Each row is where one point has got to under a steady rotation. How many ticks took it there?
The counts run from 0 to 210.
[ -0.5 -33.0 -36.7 -20.3  -0.7  -5.6  12.5  19.1   3.7 -16.3   3.4  34.3
  -4.0   2.1 -31.2   1.6 -16.9 -51.8 -17.5  31.6 -28.9 -17.4 -25.3  11.2
  19.8   7.0 -13.4 -26.8   0.7 -13.8  -2.9  -2.3 -25.8 -25.1  13.5 -20.5
 -32.0  -1.4 -24.3  12.5  36.1  -0.5] -> 69
[ 25.1 -31.4 -40.6 -21.9  24.6  -3.5 -32.5   3.2  19.4  24.7 -41.7  -3.3
   5.7  15.1 -34.4   5.0  -7.8 -10.4  -2.7  44.8 -18.4   8.2  21.2 -10.5
 -45.6  -9.0  -0.8   8.0  13.5   2.5  -1.9  14.4 -12.9 -17.4   4.7   0.6
 -52.0   3.2  18.9  12.1  19.0  -9.0] -> 136
[ 25.4 -26.1 -10.4  -3.3  37.8 -16.5   9.4 -37.9  -3.6  10.3  10.1  -4.4
  -0.8 -20.2 -31.6 -25.1   4.5  -5.6 -16.0  52.9 -26.2   0.9  14.3  25.1
   4.8 -16.2  31.6  -2.5  20.6 -54.3  12.5 -12.0  -8.5 -19.0 -25.8 -25.5
 -24.4   4.5  -1.7  17.4 -17.5  -8.5] -> 4
[ -6.7  -3.6  18.4  -5.8   4.2 -22.4  13.7  -6.0 -26.5  -7.8 -30.1  19.2
  26.4 -15.5 -25.3 -24.7  25.3  -5.0 -49.0  28.5 -27.9  12.2 -30.1  42.3
 -12.5  -2.8  -6.5 -15.4   1.2  -6.4  -7.7  -8.4 -34.1  -6.0 -20.8 -52.0
  -9.5 -28.5 -26.4  -7.4   7.3   9.5] -> 14
[ 17.2 -19.1 -43.4 -24.2  16.6  -3.1  -9.7  -5.0  -7.8 -34.9   3.6   6.7
   8.1 -27.0 -39.2 -12.0   2.1  -1.7 -16.4  29.8 -49.1 -29.9  15.7  42.4
  10.2   9.5   7.7   8.3   9.4   6.7  12.0  11.2 -15.9 -19.8  31.5 -29.5
 -22.9 -29.9  -1.9   7.9  24.8   6.7] -> 9
[-25.9   2.7 -12.2   4.5  23.2 -34.4 -16.5  -8.5  34.2  30.9  -3.7  -1.2
  -6.6 -33.5 -28.2   0.3 -21.0  17.3 -15.8  -0.3 -14.9  25.0  40.7   5.2
   8.4 -31.9  46.3  21.7   4.1  -3.8  -9.4  27.0  -6.5   3.7  -8.4 -43.1
 -18.5 -28.7 -27.3 -10.0  11.8 -18.5] -> 111
[ 22.7  -0.3  14.9  -0.1  38.9 -29.1  -0.5   7.4  -7.8  24.4  -7.3   7.4
  22.1 -15.7   1.2 -21.9  17.0 -20.9 -37.2  27.9  -1.4   7.5  -9.1  18.3
 -23.6 -20.7   8.4 -40.3  23.0  27.9  30.5   4.0 -17.7   2.3 -35.6 -31.8
 -31.2   4.0 -22.3  13.5  10.9 -40.6] -> 199
[ 29.9 -19.3 -21.2  -0.9  34.6 -25.3   3.7  -5.5  -4.9  28.5 -10.3  25.3
  31.8   1.5 -10.7  -3.9  14.5  21.6 -18.8  36.9 -19.9  19.7   9.6   3.1
 -25.0 -10.3  19.8  17.8  28.1  22.1  14.8  18.8 -14.5  12.5  -5.3 -54.8
 -50.2 -15.6   9.2   3.6  -3.5  -9.1] -> 19
[  5.1 -32.7 -43.6 -29.3  18.4  -5.0 -29.9  18.1  13.4   4.6 -39.8  15.3
  28.8   0.2 -37.8  15.4   4.1 -27.9 -15.0  38.5 -15.4 -18.9   2.5  11.7
 -22.2   7.6 -13.8  -6.5  -9.2  15.6  -1.2   8.9 -13.8 -17.4  -4.8  -2.2
 -52.7 -11.4  42.1   0.7  27.4  12.6] -> 137
[-11.2  -5.5  13.8  20.1  36.9 -19.8 -24.0  20.5 -16.8  -3.7 -32.5 -11.9
  11.4 -19.1 -42.0  30.6  12.0  -5.5 -10.0   1.3 -12.4  -7.4   5.6 -16.6
   1.6  -9.1 -36.0  18.2  -6.3  21.6  -3.4  41.6   0.5  -1.4  -7.1 -64.7
 -55.2  -7.2   1.5 -10.0   7.1   2.6] -> 146
[ 20.3 -24.7 -24.4 -13.2  27.2 -10.6  -8.8   6.1 -27.5   3.3  15.6  21.7
  24.8 -13.9 -46.1 -18.3  12.7  -4.9 -30.2  36.2 -60.6 -21.9  -2.5  19.3
  34.1   3.1   0.7  20.2  16.8 -28.8  -5.4   7.9   1.4 -15.8  13.1 -40.3
 -24.5  -6.3 -14.2  -6.8   8.1  17.0] -> 181
[-35.1  -1.3   6.9 -20.0   8.2 -23.1 -15.5  12.1   3.8  -9.4  -7.1  24.9
   6.6 -32.8 -38.9  -1.9  32.1 -14.2   8.8  24.0 -11.5  22.4 -27.3 -19.9
  -3.2   4.8  -4.1  23.1  -3.4  37.9  24.0   8.5  21.0 -21.3  17.0 -32.4
 -53.1 -10.1 -18.7 -11.9  24.8   3.4] -> 90
[-10.9  12.4  21.7   5.7  35.9 -12.9 -31.3  11.0 -37.7  -7.3 -20.4   2.0
  33.3 -22.3 -20.4   6.4  20.0  16.5 -23.7   3.6 -34.9  -3.8   0.9  -0.6
   3.8  -8.1  -9.8  14.4  32.6  33.1   6.1  17.6   9.0   5.2  -9.3 -44.7
 -38.8  -2.3   1.4 -31.3  29.8  -8.4] -> 30
[ -6.0   5.5   9.7  -0.6  35.2 -49.0  18.8  11.7   3.0  -4.3  -4.5  21.7
  46.2 -29.6  -3.9   7.4  -3.9  -7.4 -21.1  14.5 -26.2   5.0 -22.1 -18.0
   4.5  -3.5 -35.7  -8.7  29.7  19.6  26.3  20.0   4.1 -22.9 -25.3 -22.6
 -46.2 -12.9  10.4 -14.6  21.6  15.8] -> 34
[-36.5  12.2   4.5  18.2  30.1 -23.6  15.5 -25.8   5.5 -17.0  -2.5  -3.5
  27.2 -15.5  -7.6  -1.2   0.1 -34.9 -24.3  10.8 -28.1   9.3 -29.9  23.2
   8.8 -15.1  -5.8 -28.0   9.3  19.7  16.9   4.2  -0.3 -10.5 -47.7 -28.3
 -37.6  21.2  17.6 -29.4  35.2 -18.5] -> 38
[-21.1 -11.9 -16.8 -23.0  17.1 -22.4  12.3   0.1  24.8  23.7 -25.6  19.8
  21.1 -46.1 -25.6  -7.3 -35.1  10.4   3.7  14.2  -5.7  -7.0  15.7 -10.2
 -18.7 -17.6   9.7  -0.6  -4.2 -11.4  -7.3  37.4 -15.6 -11.2 -32.2 -24.1
 -16.9 -16.0 -58.7  -0.4  17.9 -25.6] -> 115
[-28.9  -6.7   4.4  10.8  50.5 -23.6   1.5  -3.6   4.6  21.2  16.9  -9.3
  20.0  -9.2 -25.4  -7.8  15.6 -38.0 -25.7  26.2 -12.7  15.3 -18.8  15.2
  17.8 -20.9  -2.4   6.0 -20.0 -33.0 -13.1   9.3   0.1  10.2 -27.3 -63.2
 -10.6  -1.2  10.3 -32.6  -1.8  -1.0] -> 166
[-34.6  -3.5   6.7   8.2  23.0 -33.4 -20.4 -14.2  22.1  12.3  -2.4   8.2
  14.1 -43.3 -27.7  14.6   0.5  13.7 -19.0   5.9  -9.4   4.5  13.1  26.4
  37.9 -33.6  33.0  15.9 -14.6  11.1  -7.5   6.5 -10.4   0.7  -8.8 -39.7
 -21.3 -29.9  -1.2 -33.4  17.0  -3.6] -> 110
[ -6.7 -19.1 -22.4  -4.2   2.5  -5.5 -16.6   2.2  17.9 -12.9 -28.7  10.0
  15.6 -26.6 -41.8  14.6 -25.0  -5.9 -21.8  17.2 -42.9 -27.9  27.7  24.6
  16.5  -5.0   6.6  12.9  10.8  12.3  -9.3   4.7 -20.0 -49.6  22.4  -8.5
 -44.1 -46.8   9.7   8.0  27.0  28.1] -> 125
[ -4.6 -14.9  -4.2  -4.0  36.1 -28.8 -17.3  -4.8   1.1   5.1  16.5 -16.4
   2.9  -7.4 -35.8  -4.2  11.3 -45.4 -41.1  32.2 -16.5  12.2 -22.3  19.8
  28.2 -19.3 -18.3  -8.0  -5.4 -66.6  -7.0   4.0 -10.8  -2.7 -23.2 -31.1
  -1.4  -7.4  11.9 -29.3  -0.5  15.7] -> 165
[ 25.0 -32.6  -9.1 -23.1   6.5 -44.1 -33.5  21.6  -1.8  15.3  -5.7  36.8
   1.4 -20.1 -41.7  -4.7  14.2 -27.5 -37.7   6.7  -9.6  -3.3 -30.1   6.4
  -3.2  13.4  -5.5 -42.0 -16.0  -6.6  11.9   6.5   3.1   1.0  -1.6   2.8
 -47.7  -4.6 -20.7  13.6  31.0  14.3] -> 81
[ -7.7 -27.4   8.6  -5.9  12.6 -37.9  -9.9  27.4 -13.1  25.4  -7.0  40.3
   7.7 -22.8 -33.1 -15.9  29.3 -37.3 -26.7   2.2   0.6  -3.7 -34.4   8.5
 -12.8  12.6  -9.1 -35.6 -21.5  14.9   6.3  -1.7   3.3   4.7 -19.3 -29.2
 -47.5  -2.5 -29.3   4.8  27.9   0.3] -> 82
[ 20.2 -12.5  -4.3 -23.7  -7.1 -18.1 -16.3  -6.9 -21.5 -14.5 -22.6  11.9
   3.8 -13.0 -38.4 -14.7  10.4 -15.8 -50.3  28.9 -39.7  -4.2 -12.0  52.5
  -2.4   2.8 -14.2 -23.4  16.5 -22.7   8.7  -1.5 -36.1 -23.5  -4.1 -20.3
  -6.1 -39.8 -23.3  -4.1  10.4  25.6] -> 13
[-41.0  14.6  -9.4 -20.7  26.8 -32.2 -14.0   8.7  13.2  10.8  -8.2   1.0
  38.9 -41.7 -20.2  10.7 -14.6 -21.0 -29.3   7.7 -28.6  -5.6 -27.4 -19.2
 -10.3   6.5 -47.5 -16.3   5.8  -6.2 -12.8   5.4 -25.8   1.8  -3.0 -19.3
   2.0  -1.8   3.1 -32.5  38.8 -14.3] -> 46
[  8.8 -20.0 -15.7 -27.2  11.6 -20.6  -5.1 -11.7  22.9  11.4 -28.5  14.3
  -0.4 -38.7 -28.0   3.0 -28.5  -2.1   2.3  34.9  -6.8 -23.0  19.9   5.0
 -15.7 -28.0  10.8 -17.4  -0.4 -45.3  14.8  29.9 -22.8 -29.9 -35.7   7.5
 -15.8  -9.7 -44.2   5.6  12.2  -5.4] -> 116
[ -1.8 -12.6 -19.2 -19.7  21.2 -42.4 -14.0   6.8 -12.2  13.6  -3.5  27.8
  15.6 -29.0 -38.5  15.4  23.3   5.7 -23.1   9.6  -6.4  -5.6 -25.8 -14.9
   4.8  25.3   5.1   2.1 -27.7  28.3  -8.4  -0.3 -10.9  23.9  31.9 -45.7
 -58.9 -10.9   0.0   7.8  21.2  -6.9] -> 78
[-63.1 -22.4 -24.4 -19.2  16.6  -8.9   6.8  -9.7   8.1  -5.6  -0.9  24.7
  21.0 -44.3 -27.6  34.9 -15.4 -14.0 -11.0   5.6 -17.4   4.1 -22.4  -5.5
   0.7  25.4 -16.6 -13.5   5.6 -28.6  -7.3 -17.3 -16.7  -8.3 -23.5 -34.1
 -32.8 -17.0 -18.0   0.5  26.3  -4.3] -> 58
[ -9.3 -13.5   4.3  15.5  42.6 -15.2   9.6 -20.9 -19.3  17.9   7.6  -4.8
  10.1 -29.4 -25.2   3.7 -28.5  -1.6 -22.8   4.2 -27.7  -7.5   4.7 -20.2
  25.4  -1.5  23.1  -4.0   3.4 -30.1 -34.2 -17.4 -18.3  10.8   4.9 -49.9
 -48.8  14.0 -24.5  19.6   8.2 -49.5] -> 63
[-24.8  15.3   1.0 -15.9  42.0 -42.5   1.8   3.4  21.3  27.5   1.8 -22.8
  31.9 -40.5  -7.1  -2.6 -19.4 -13.1 -31.2   9.8 -15.2   5.7 -13.3 -33.9
 -16.5  -5.1 -28.0 -26.5  16.7 -21.2  -9.6   3.6 -30.6   7.1 -16.8 -26.5
  -0.9   6.5 -20.0  -9.6  30.3 -37.2] -> 47
[ -5.7 -27.3   4.7   1.7  20.9 -10.8 -36.4  13.8   6.0  -6.0 -29.8 -22.5
  -2.5 -19.8 -31.0  18.5  12.5 -47.9 -39.6   7.1  -4.9   2.2   3.1  43.1
  -7.8  -2.5 -16.8 -40.0   6.3   2.6  14.1 -11.5 -11.6 -12.8 -24.6  -8.7
 -45.4 -18.0  22.5  10.5  25.8  14.8] -> 141
[-15.8  -2.7  -5.6   1.8   4.2 -13.3  14.0  -2.0  25.3  18.5 -43.3   1.0
  10.0 -23.6 -21.6 -28.9 -35.8  -7.5 -26.2   7.2 -28.9   6.8  19.3  15.0
 -30.4   2.5   8.1  -9.6   4.4   5.6 -20.7   5.5 -31.0 -39.6  -7.0 -26.3
 -35.7 -31.8 -38.8  34.4  25.2  -7.9] -> 127
[ 14.6 -34.3  -8.7  -6.6   8.0 -11.4  -2.7 -20.6  -5.1 -17.7  -7.0  14.0
 -36.5  -0.8 -19.1  -1.5  -6.5 -38.3 -19.1  44.3  -8.9  22.7 -16.0   2.8
  -4.1  -0.2   2.0 -41.9  17.0 -21.4   4.5 -26.5 -39.2  -7.6  11.1 -21.6
 -40.8   0.8 -25.4  33.7   6.2 -28.1] -> 72
[  9.2   0.3  -8.6 -15.9  36.2 -27.5  -1.8 -16.8   7.8   1.9 -11.3 -34.1
 -10.6 -11.0 -26.4 -13.8  -5.6 -49.6  -9.7  27.4 -13.3  14.6 -10.5  -4.6
 -18.2  -3.7 -22.3 -23.3  -2.7 -29.9  29.5  19.9   8.9 -33.8 -31.8  -1.5
 -51.9  21.6  15.9  13.6   3.4  -9.9] -> 152
[ 12.2 -10.3  -5.1 -23.3  19.0 -10.2 -30.4  -3.6 -18.0 -21.3 -21.5  -3.0
  10.7 -40.0 -15.5  14.4  17.3 -20.0 -33.5  21.0 -13.2 -15.7  -4.2  47.3
 -10.2   1.7  -3.2 -45.2  23.6   8.7  41.5  -4.6 -12.2 -10.7 -26.6   3.3
 -30.0  -9.1   0.0  -0.8  31.1  -2.8] -> 25
[ 14.6 -22.3  21.5   3.2  12.9 -30.0 -35.4   9.9 -28.1 -15.8  -7.3  19.8
 -20.5 -10.3 -37.7   8.0  34.0 -45.0 -12.0  35.1  -1.1 -16.6 -17.3  15.3
  17.0 -24.7   9.9 -32.1  -5.7   3.7  30.6  -3.0   7.2   3.0  -9.5 -17.9
 -45.8  14.1 -16.2  -6.9  16.5 -18.5] -> 85
[-11.6  -9.4  12.8  19.5  29.3 -16.2 -16.8   2.6 -19.7  -5.3  -2.8  25.5
  18.8  -5.2 -13.2  11.9  33.4  -4.7 -21.3  20.4 -13.9  17.1 -12.8  19.1
   1.5 -28.2  12.5  -7.8  36.8  44.5  29.1   8.4   3.1   3.7 -31.6 -50.8
 -42.1  -3.4  -8.9 -21.3  13.8 -18.6] -> 202
[ -5.1 -19.0 -13.3 -10.6  36.7 -18.2  -2.3   6.2  28.3  30.6 -38.9 -18.4
  15.2 -26.9 -17.6  -1.7  -0.9 -22.1  -9.4  16.5   9.6   7.8   3.6   9.2
 -51.2  10.2 -12.8 -30.4   9.2  22.2   8.3  -3.0 -27.1 -15.8 -15.2 -27.3
 -51.9 -13.5   8.9  37.4  15.3 -18.4] -> 139
[-13.1 -27.0 -56.9 -27.6  23.1  -0.4  -6.8   1.0  25.6  -5.7   9.5   9.8
 -21.9 -32.7 -15.2  39.3 -45.2  -6.0   5.1  18.2 -17.1   7.6  12.9 -17.8
   6.7  -3.9  -7.3  -8.4  40.3 -32.5  23.5  10.8 -22.5 -11.0  -4.9 -25.8
 -26.5  -4.5 -23.6  18.5  29.1 -23.0] -> 56
[  4.7  -8.7 -33.0 -15.8  14.4 -26.5 -35.5   2.8  27.5  19.2 -10.7   6.3
 -16.6 -29.6 -38.9   0.9 -29.2  12.2 -19.4   6.8 -28.5  15.5  41.0   6.5
  12.0 -27.4  34.8  18.9  13.9 -22.8   7.1  40.4  -4.9  -4.2  -8.0 -11.5
 -14.9 -12.6 -33.8  -7.2  25.2  -9.4] -> 112
[  3.1  -5.0   1.2 -10.4  -3.9 -11.1  -4.2   3.7  -4.8 -21.2 -65.0   5.1
   2.3  -3.4 -33.7   1.8 -17.5 -27.8 -51.2  27.1 -25.6 -12.1  -3.5  33.7
  -3.4  -9.9  -3.3 -29.4 -12.7 -19.6 -24.2   5.2 -37.7 -30.2 -19.5 -13.2
 -31.8 -16.3 -13.7   3.8  30.9  17.0] -> 129
[  3.9  -9.0 -27.9 -24.5  31.7 -16.3   8.4   8.8   1.5  20.0 -13.1   9.6
  34.6 -30.0  -1.0 -18.2  10.6  -7.5 -13.7  19.7 -11.7  12.4   0.4  26.8
 -56.7  16.0   6.2 -22.7  24.5  36.2  33.2   9.0  -6.3  -8.4 -24.9 -25.3
 -43.5  -8.1 -14.6  19.2  29.7 -22.6] -> 23
